Where one turn sends some rows of the set: a few examples, then the rows asked
Z547: -3.70,+0.40,+2.33,+2.21,+0.74,-2.30,+1.61,+0.83,-0.52,+3.32,-1.23,-3.18,-2.83,+4.82,-3.51,+2.37,-0.63,+1.97,+0.90,+0.42,-0.84,-5.85,+0.31,-2.73,+0.89,-2.24,-0.32,+1.68,+2.44,-0.44
Z214: -1.17,-0.08,+1.48,+4.26,+0.65,-1.95,+1.65,+1.48,-0.67,+2.10,-0.67,-1.27,-5.65,+4.17,-3.65,+1.49,-1.27,+1.87,+0.91,+2.61,-0.19,-3.21,-0.20,-1.83,-2.66,-0.86,-2.77,+3.52,+1.92,-2.70
Z588: -1.97,-0.39,-0.35,+2.11,+3.48,-3.26,-1.22,+0.59,-1.32,+1.09,-0.59,-2.60,-2.14,+6.65,-0.86,+2.37,+0.43,+1.76,+1.70,-3.56,-2.39,-4.63,+1.85,-1.08,+2.42,-2.16,-0.17,+3.01,+1.14,-3.09
Z656: -2.12,-0.86,-0.60,+0.83,+3.29,-2.81,-3.59,+1.34,-0.52,+0.08,-0.19,-3.08,-3.61,+2.68,-1.12,+4.83,+2.78,+1.13,-2.42,-1.76,-2.81,-2.59,+2.29,-1.89,+1.19,+0.05,-1.12,+1.02,+0.40,-3.61
Z552: -1.62,+1.02,+1.62,+1.26,+0.00,-3.73,+1.88,-0.19,-2.37,+3.05,-0.27,-1.76,-1.63,+5.86,-4.04,+1.47,+0.50,+1.79,+1.81,-0.19,-2.08,-4.33,+0.54,-2.09,-0.01,-1.52,-0.47,+2.93,+1.94,-1.00
Z499: -0.06,+1.03,-4.47,+3.20,-1.26,-1.04,+0.76,-0.85,+0.23,-0.50,+0.72,-4.28,-1.77,+5.67,-1.94,+5.27,+1.18,-0.76,+1.21,-0.24,+2.40,-4.17,+0.95,+2.52,+2.43,+2.22,-0.58,+0.08,+1.34,-1.87
Z398: -1.75,+0.57,+0.02,+3.56,+3.98,-1.25,-1.57,+1.97,-1.05,+1.62,-1.29,-2.85,-5.49,+4.07,+0.14,+4.70,+2.49,+0.01,-2.33,+1.53,+0.10,-1.88,+0.32,-3.02,-2.15,+1.03,-2.05,+1.15,+0.23,-4.84
Z256: -1.17,+0.84,+1.41,+3.10,-0.31,-2.29,+2.11,+1.63,-1.83,+1.82,-0.57,-0.69,-3.86,+3.98,-3.61,+2.48,+0.21,+2.09,+0.17,+2.80,-0.58,-3.07,-1.01,-3.18,-2.63,+0.26,-2.53,+3.05,+2.04,-0.95
Z541: -1.87,+1.35,+0.94,+3.97,+0.86,-1.01,+0.87,+0.98,-1.34,+3.58,-1.78,-3.05,-5.45,+3.89,-1.68,+2.49,+0.70,+0.64,-0.71,+3.46,-0.18,-2.66,-1.29,-2.79,-2.78,+0.29,-2.20,+1.03,+1.45,-3.93
Z337: +1.23,+2.24,-2.46,+3.84,-1.55,-2.55,+1.24,-0.60,+0.50,-0.77,+0.77,-2.35,-2.87,+6.26,-1.61,+4.43,+1.15,-1.23,+1.90,-0.89,+1.77,-3.70,+1.03,+3.51,+1.55,+1.04,+0.88,+0.52,+3.20,-1.81
Z286: -2.06,-0.16,+0.58,+0.41,+2.81,-3.16,-0.77,+0.30,-2.19,+1.35,-0.18,-2.48,-0.81,+6.47,-2.42,+3.35,+2.82,+1.73,+1.31,-3.55,-2.24,-4.39,+1.94,-1.99,+1.85,-1.30,-0.33,+2.68,+0.99,-2.94
Z502: -0.05,+1.32,-3.24,+3.69,-1.01,-2.06,-0.35,-1.04,+0.83,-1.58,+0.24,-3.29,-2.19,+5.89,-1.51,+5.27,+1.86,-0.78,+1.45,-2.06,+2.72,-4.34,+1.98,+3.43,+0.66,+1.53,+0.21,+0.30,+1.61,-2.16
Z447: +0.00,-0.82,-3.16,+2.59,-0.68,-2.11,-0.23,-0.98,+0.56,-1.52,+0.25,-5.16,-2.52,+5.21,-2.64,+5.77,+1.41,-1.13,+0.52,-0.04,+3.81,-4.87,+1.23,+2.38,+1.19,+2.86,-1.84,+0.37,+0.73,-1.50
Z532: +2.30,+0.76,-0.88,+3.45,-1.26,-3.05,+1.00,+0.50,+0.42,-1.12,+2.03,-2.57,-4.20,+5.74,-2.88,+5.68,+0.85,-1.66,+1.32,+0.46,+2.78,-1.78,-0.71,+2.48,+2.26,+1.67,-1.28,+0.83,+3.57,-2.33
Z47: +1.63,-0.37,-0.29,+3.64,-0.87,-2.49,+0.58,+0.04,+1.11,-2.05,+0.22,-2.96,-5.16,+5.04,-2.91,+5.39,+1.93,-1.61,+0.83,+0.39,+4.09,-3.79,+0.66,+3.11,-0.70,+2.24,-1.71,+0.83,+2.98,-2.75
Z967: -3.16,+0.42,+0.72,+3.84,+3.79,+0.43,-0.01,+3.76,+0.45,+1.12,-0.35,-1.34,-5.01,+3.30,-1.72,+5.64,+1.79,+1.57,-1.84,+1.38,+0.39,-2.78,+1.04,-3.71,-0.72,-0.09,-1.67,+1.73,+1.47,-3.13
Z107: +0.21,-0.28,-1.91,+3.56,-0.54,-1.98,-0.76,-0.59,+1.17,-2.40,-0.08,-3.66,-3.57,+5.21,-2.30,+5.84,+2.35,-1.05,+0.78,-1.28,+4.13,-4.39,+1.74,+3.16,-0.68,+2.28,-1.41,+0.42,+1.47,-2.74
Z100: +2.44,+0.23,-1.42,+2.59,-0.14,-2.59,+2.02,+0.23,+0.32,-0.23,+1.76,-3.19,-4.56,+5.73,-3.33,+5.31,+1.51,-2.66,+0.56,+1.76,+2.81,-2.84,+0.83,+2.64,+2.06,+2.27,-0.93,+1.01,+3.01,-2.40
Z744: -3.40,-0.56,+2.19,+0.94,+3.61,-3.34,-0.44,+1.21,-0.52,+2.08,-0.74,-3.40,-2.43,+5.69,-2.22,+3.87,+1.05,+1.16,+0.24,-2.16,-1.17,-5.68,+1.96,-2.52,+2.63,-2.25,+0.41,+1.82,+1.81,-1.29
Z925: -2.03,+1.11,+1.65,+2.46,-0.01,-2.94,+1.16,-0.64,-1.99,+4.39,-2.20,-4.30,-3.60,+5.34,-1.88,+0.96,-0.15,+0.83,+1.00,+1.46,-1.53,-4.65,-1.38,-2.07,-0.33,-1.17,-0.84,+0.94,+2.12,-2.69
Z695: +1.20,+2.31,-2.98,+3.90,-1.79,-2.71,+0.81,-0.18,+0.26,-0.64,+2.02,-2.51,-2.51,+5.96,-2.17,+5.44,+0.35,-1.05,+1.44,-0.28,+2.04,-1.88,+0.07,+2.44,+2.25,+1.40,-0.08,+0.49,+2.54,-1.50
Z783: -3.03,-0.48,+1.16,+2.03,+5.56,-1.65,-1.47,+3.01,+0.09,+0.66,-0.19,-2.25,-3.75,+4.80,-1.13,+5.83,+2.56,+0.87,-1.58,-1.62,-0.39,-3.77,+2.48,-3.15,+1.63,-0.94,-0.41,+1.87,+1.19,-3.00
Z560: -1.83,-0.15,+0.15,+1.76,+5.08,-3.35,-2.81,+1.04,-1.54,+1.28,-1.48,-4.00,-3.68,+5.62,+1.02,+4.47,+2.79,-0.24,-1.60,-1.63,-1.01,-3.39,+1.19,-2.50,+0.59,-0.01,-0.60,+1.07,+0.22,-4.16
Z468: -1.28,+0.29,+1.37,+2.70,+0.78,-3.42,+1.56,+0.20,-1.43,+2.94,-0.58,-2.09,-3.44,+6.08,-3.15,+0.51,-1.33,+1.76,+2.53,-0.35,-2.14,-4.57,+0.40,-0.98,+0.77,-2.54,-0.63,+3.33,+2.43,-2.35
Z797: -1.92,-1.07,-0.20,+1.72,+4.21,-1.27,-2.14,+2.45,-1.51,-0.95,-0.42,-1.87,-2.54,+4.95,-1.04,+5.52,+4.02,+1.92,-0.64,-2.63,-0.79,-3.14,+1.25,-2.99,+0.32,+0.65,-2.32,+2.55,+0.49,-4.15
Z181: -2.06,-0.28,+0.17,+0.01,+1.30,-4.16,-2.08,-0.12,-1.17,+1.70,-0.47,-3.68,-2.42,+3.77,-1.91,+2.63,+1.24,+1.34,-0.48,-2.20,-4.16,-4.08,+1.52,-1.31,+2.82,-1.45,+0.10,+0.96,+1.56,-2.22
Z98: +1.47,+1.72,-3.40,+3.22,-0.96,-1.35,+2.08,-0.12,+0.09,+0.30,+1.62,-3.10,-3.02,+6.00,-2.41,+5.01,+1.25,-1.76,+1.29,+0.89,+1.74,-2.90,+0.74,+2.70,+3.01,+1.88,-0.02,+0.52,+2.71,-2.46
Z936: -0.08,-0.37,-1.90,+2.87,-1.23,-2.52,-0.94,-1.11,+0.86,-1.55,+1.14,-4.49,-2.60,+5.33,-3.80,+6.10,+1.55,-0.87,+1.23,-1.22,+4.28,-3.20,+1.22,+2.58,+0.29,+1.90,-2.16,+0.46,+0.82,-2.61
Z871: -1.79,-0.56,-0.12,+2.37,+1.93,-1.14,-2.19,+2.21,-0.08,+0.48,-0.26,-2.19,-5.60,+1.20,-2.31,+4.62,+2.28,+1.35,-2.92,+1.45,-1.69,-1.45,+1.12,-2.35,-1.44,+0.96,-2.79,+1.05,+0.84,-4.10
Z909: -1.68,+0.40,+1.21,+1.09,-1.29,-3.29,+0.38,-0.20,-1.14,+3.11,-0.69,-3.15,-3.57,+2.95,-3.60,+1.18,-0.20,+1.74,+0.20,+0.83,-3.83,-3.88,-0.18,-1.40,+1.25,-1.49,-0.75,+0.98,+2.73,-1.77
Z457: -2.00,+0.25,+1.15,+1.12,+2.59,-4.40,-1.09,-0.66,-2.10,+2.99,-1.96,-4.87,-2.56,+6.45,-0.21,+2.15,+1.11,+0.21,+0.51,-1.68,-2.04,-5.15,+0.19,-1.90,+1.79,-1.38,+0.17,+0.94,+1.33,-2.83
Z885: +2.25,+1.16,-0.64,+3.87,-1.46,-2.77,+1.87,+0.03,+0.69,-1.00,+0.72,-2.11,-4.75,+5.74,-2.53,+4.53,+1.16,-1.79,+1.50,+0.64,+2.64,-3.38,+0.21,+3.30,+0.76,+1.50,-0.24,+0.92,+4.04,-2.16
Z250: -1.79,-0.98,-0.10,+4.62,+3.25,-1.02,-1.06,+2.78,-0.17,-0.29,-0.73,-1.22,-5.73,+3.58,-1.73,+4.00,+0.49,+1.94,-1.01,+1.24,+0.73,-2.48,+0.89,-2.43,-3.12,+0.52,-3.64,+3.32,+0.28,-3.76
Z778: -0.30,+1.54,-3.59,+3.54,-1.76,-2.41,-0.42,-1.22,+0.52,-0.87,+1.49,-3.62,-1.48,+5.71,-2.70,+5.71,+0.83,-0.54,+1.42,-1.33,+2.96,-2.71,+1.25,+2.55,+1.09,+1.55,-0.66,+0.29,+0.84,-1.63
Z182: +1.53,-0.89,-0.27,+2.84,-0.95,-2.93,-0.08,-0.02,+0.83,-1.68,+1.44,-3.83,-4.27,+5.35,-3.95,+6.06,+1.60,-1.56,+1.08,-0.15,+4.10,-2.63,+0.02,+2.55,+0.99,+2.01,-2.56,+0.79,+2.48,-3.01
Z264: -2.25,-1.22,-1.19,+3.26,+4.98,-1.84,-2.83,+2.23,-0.56,-0.96,-0.64,-2.06,-3.60,+5.07,+0.04,+4.54,+1.51,+1.84,-0.47,-2.60,-0.68,-3.36,+2.17,-1.96,+0.03,-0.25,-1.96,+3.03,-0.21,-4.04
Z123: -1.38,-0.49,+0.33,+3.42,+2.32,-0.73,-0.37,+3.30,-1.20,-0.65,-0.57,-0.73,-4.41,+3.41,-1.80,+4.98,+2.39,+2.21,-1.32,+1.35,+0.21,-2.31,-0.59,-3.70,-2.45,+1.55,-3.69,+2.79,+1.13,-2.94
Z195: +1.47,-1.28,-1.27,+2.21,-0.01,-3.01,+0.60,-0.27,+0.56,-1.30,+0.86,-4.42,-4.29,+5.25,-3.48,+5.79,+1.58,-2.26,+0.10,+1.15,+4.09,-4.02,+1.15,+2.45,+0.92,+2.83,-2.08,+0.89,+1.73,-1.86
Z232: -1.49,+0.22,+0.96,+2.51,-0.87,-1.47,+0.24,+1.27,-0.46,+2.34,-0.53,-2.26,-5.51,+1.36,-3.85,+2.44,+0.45,+1.73,-1.31,+3.03,-2.27,-2.26,-0.50,-2.06,-1.36,-0.03,-2.49,+1.04,+2.32,-2.95
Z911: -3.55,+1.00,+1.49,+4.04,+0.86,-0.02,+1.88,+2.38,+0.08,+2.78,-1.03,-1.91,-4.45,+3.35,-3.22,+3.45,-0.19,+2.26,-0.34,+2.70,+0.08,-4.01,-0.22,-3.41,-1.17,-0.87,-1.64,+1.69,+2.25,-1.56

Z47 goes to Z337
Z232 goes to Z181
Z123 goes to Z552
Now these:
Z250 goes to Z468
Z100 goes to Z499
Z182 goes to Z695
Z560 goes to Z541
Z911 goes to Z744

